[[-29  12  15 -16   5 -11]
 [  6 -34  -3 -21 -17  14]
 [  7 -46   6 -19  -8  10]
 [  3 -28  -5 -23 -20  15]]
->
[[ 12  15 -16   5 -11 -29]
 [-34  -3 -21 -17  14   6]
 [-46   6 -19  -8  10   7]
 [-28  -5 -23 -20  15   3]]

[[  0  46]
 [ 25 -20]
 [ 10  18]
 [ -6   7]
 [-36   8]
 [ 13   4]
 [-19  21]
 [ 27 -28]
 [ 10 -35]
 [ 24 -25]
 [-14  12]]
->
[[ 46   0]
 [-20  25]
 [ 18  10]
 [  7  -6]
 [  8 -36]
 [  4  13]
 [ 21 -19]
 [-28  27]
 [-35  10]
 [-25  24]
 [ 12 -14]]

[[-11 -10  -3 -16 -20  31 -12]
 [ -8  -5 -12   8  -8  22  -9]
 [ -5  -8  -6  22  -2  -5 -32]
 [  8   5  -6  -1  -4   5   2]
 [ -8  -3   3  -4  14   2  14]
 [-19   2 -22  -3 -38  -8   1]
 [ 24   6  31  -6  12   6  12]
 [-16  -4   2 -15  -8 -14  15]
 [ 17   2  11  24 -21 -16  21]
 [  6   2  -5   6   3  -2   0]
 [ 15   1  15   1  26  24   9]]
->
[[-10  -3 -16 -20  31 -12 -11]
 [ -5 -12   8  -8  22  -9  -8]
 [ -8  -6  22  -2  -5 -32  -5]
 [  5  -6  -1  -4   5   2   8]
 [ -3   3  -4  14   2  14  -8]
 [  2 -22  -3 -38  -8   1 -19]
 [  6  31  -6  12   6  12  24]
 [ -4   2 -15  -8 -14  15 -16]
 [  2  11  24 -21 -16  21  17]
 [  2  -5   6   3  -2   0   6]
 [  1  15   1  26  24   9  15]]

[[  1  12  10  -2   6   3   4   5 -41   3   4  -4   9   6  -2]
 [ -3   8   0   1  -2 -46  -4   5   0  -1  -7   4   4 -17  15]
 [ -1   0   0   3 -11 -22  -2   0  33   3  -7  -8  -2  31  -7]
 [  5 -20   0  -4   9  -3  -4   3 -38  -1   9   4   7   2  18]]
->
[[ 12  10  -2   6   3   4   5 -41   3   4  -4   9   6  -2   1]
 [  8   0   1  -2 -46  -4   5   0  -1  -7   4   4 -17  15  -3]
 [  0   0   3 -11 -22  -2   0  33   3  -7  -8  -2  31  -7  -1]
 [-20   0  -4   9  -3  -4   3 -38  -1   9   4   7   2  18   5]]

[[-12  23  -1  -2   9  15   5]
 [-12  -7  44 -19  -8  13  -4]
 [ 14  -8   2   4   0  29   3]
 [  6   2 -12  10   6 -23   3]
 [-18 -39  12 -13  -6  15 -14]
 [ -3   5 -14  31   4  19  10]
 [ 10  -7   0 -21  -1 -17   6]
 [ 14 -32   1   9  19  -6  -1]
 [-12 -12  -6  20  -3  -5  -8]
 [ -5 -35 -22  -4 -10   2  -5]]
->
[[ 23  -1  -2   9  15   5 -12]
 [ -7  44 -19  -8  13  -4 -12]
 [ -8   2   4   0  29   3  14]
 [  2 -12  10   6 -23   3   6]
 [-39  12 -13  -6  15 -14 -18]
 [  5 -14  31   4  19  10  -3]
 [ -7   0 -21  -1 -17   6  10]
 [-32   1   9  19  -6  -1  14]
 [-12  -6  20  -3  -5  -8 -12]
 [-35 -22  -4 -10   2  -5  -5]]

[[  6 -23  -6 -32  -5 -19 -24  34 -39]
 [  7 -25  -6 -31  -5 -18 -28  36 -46]]
->
[[-23  -6 -32  -5 -19 -24  34 -39   6]
 [-25  -6 -31  -5 -18 -28  36 -46   7]]

[[-12 -21]
 [-11  -8]
 [ -3 -23]
 [-19   4]
 [-21   2]
 [ 40  15]
 [-20 -26]
 [  4   0]
 [ 22  19]
 [  7 -18]
 [-25  -6]
 [ -4 -10]]
->
[[-21 -12]
 [ -8 -11]
 [-23  -3]
 [  4 -19]
 [  2 -21]
 [ 15  40]
 [-26 -20]
 [  0   4]
 [ 19  22]
 [-18   7]
 [ -6 -25]
 [-10  -4]]
